One vector is turned by the same rotation once a tick. Each row is the vector after some number of ticks, and that number follows the row.
The counts run from 0 to 390.
[126  75 133 142 132 146 126 125 149 129 172 119 150 168 126 104 190 133
  97 121 113 163 151 138 133 149  97 178 158 148 180 112 150 137 142] : 136
[120 122 111  81 158  82 114 125 130 131 159 125 155 156 155 105 168 137
  78 106 101  92 130 138 149 179 125 167 128 170 141 141 137 114 103] : 14
[150 111 130 143 173 108  82 104 120 137 109  97 101 132 120 160 163 160
 108 126 117 133 142 155 111 159 106 153 112 198 138 136 177 106 174] : 199
[162 102 134 140 186 114  96 135 138 131 146 119 148 137 159 111 177 115
  75 132 112 128 135 166 142 164 107 177 137 172 156 169 154 115 127] : 351
[109 111 163 126 171 114  78 111 132 139 153 110 129 163 130 140 162 157
  95 115 107 130 137 147 127 189 114 151 122 184 140 139 169 146 129] : 216
[167 108  85 133 106  90 147 131 139 123 154 147 135 121 129 113 195 149
  92 148 104  88 117 149 150 160 107 164 131 146 133 119 140  80 151] : 34
[131 149 126 116 154 135  67 142 139 118 148  68 146 130 164 137 142 135
  98 139  97 103 145 137  88 123  80 134 146 156 185 124 138 114 149] : 286
[147  85 139 120 127 138 109 127 145 148 187  81 140 162 131 117 158 147
 102 113 110 154 157 107 117 121 113 154 159 129 177 107 132 114 181] : 142
[ 92 139  95  99 137  89 100 136 125 100 119 122 151 156 121 129 176 157
 114 103 132 107 147 110 134 164 113 161  94 214 139 102 156 118 124] : 314
[158 106 134 128 174 137  76 134 110 103 132 103 142 118 180 112 186 125
  99 141  93 128 131 150 114 117  88 166 135 152 172 136 120 101 144] : 128
[124 103 117 108 101  93 138 107 155 158 189 107 144 175 113 118 172 166
  94 104 111 115 148 117 139 169 129 157 151 139 137 101 153 124 156] : 376
[151 104 119 120 105 108  99 116  92 136 118 105 100  96 146 109 182 152
  96 101  92 121 122 142 105 165  83 160 118 178 132  89 143 103 164] : 259
[152  94 129 101 154  90  95 119 146 125 189 102 142 177 131 136 161 161
 103 128  96 118 156  85 124 121 144 154 142 117 147 137 104 113 161] : 6
[148 140  79 125 118  75 138 141 152 134 128 121 134 128 103 114 166 156
 105 121 136  96 129 134 144 164 104 158 115 178 138 121 171  81 166] : 176
[ 90 125 146  97 129 104  75 122 136 127 153  92 125 156 113 150 147 176
 104 107 107 114 148 122 101 165 112 126 122 196 136 101 162 143 145] : 80
[117 138 123  95 136  89  55 153 132 125 162  98 127 122 130 143 140 174
 101 119  98  96 139  89  94 133 127 121 122 174 142 130 140 117 165] : 84
[137 106 136 134 160 133  97 133 124 122 143 104 144 141 160  95 186 109
  81 116 113 142 143 164 132 164  88 176 139 179 179 125 145 127 122] : 134
[124 122 129 108 114 100  76 148 149 132 184 108 130 137 107 146 150 186
 108 122 104  97 143  76 102 130 136 124 131 165 145 132 140 120 182] : 83
[157 141  92 113 142  83 101  90 117 114  98  73 110 135 130 159 166 158
 122 127 111 105 142 141 109 128  88 139 102 169 132 108 143  90 185] : 183
[120  97 111 127  93 115 140 101 115 123 128 142 127 135 135 111 205 157
 110 122  97 134 126 140 133 177  82 175 120 154 138  73 134 124 125] : 255
[155 113 100 141 153 108  84 158 108  85 132 160 145 104 152 116 195 149
 104 141 105  99 112 126 136 128 105 172 108 176 149 130 127  88 134] : 111
[135 128 128  98 152  88  89 142 135 128 178 151 161 136 148 114 175 152
  81 128  90  76 117 119 133 171 133 154 126 165 129 153 135 123 115] : 231
[122  95 112  85 114  82 131  82 123 136 138 105 130 178 124 127 184 160
 103  92 100 125 145 108 135 164 125 171 121 149 119  83 122 123 155] : 21
[123 139 135 136 126 119  94 152 178 113 195 125 161 136 128 137 157 160
 100 165 113  77 138 127 119 151 104 133 151 161 175 139 162 121 137] : 72
[124 110 133  93 147 120 102 104 130 112 170  65 155 176 164 121 152 139
 102 114  97 123 160 124 112 128  97 154 158 136 183 107 108 128 145] : 146
[119 105 115  81 134  73 114  95 113 147 137  99 121 156 131 106 172 142
  96  83  93 113 144 129 129 180 128 165 116 167 117 105 133 123 149] : 20
[125 109 122 112 125  88 100 143 131 154 176 152 133 130 126  96 182 167
  84 100  90 100 118 107 145 175 139 158 125 175 124 132 144 116 148] : 236
[177 121  84 142 131  95 128 115 149  98 138 111 128 133 122 176 174 165
 126 165 118  95 134 121 131 102  97 143 125 133 149 112 138  81 177] : 186
[153 100  89 122 140  85 104 137 123 103 142 127 135 153 108 148 181 179
 132 132 115 120 145  74 127  97 126 163 112 152 148 101 122  84 183] : 322
[122 128 124 128 121 146 101 152 175  97 191 104 173 154 139 136 164 157
 111 166 113 105 144 123 118 122  90 147 161 148 190 116 145 121 132] : 289
[127 128 100 111 126 104 131 162 172 144 185 107 171 155 132  87 157 132
  83 115 119 101 149 125 148 162 122 159 148 164 166 132 153 104 141] : 154
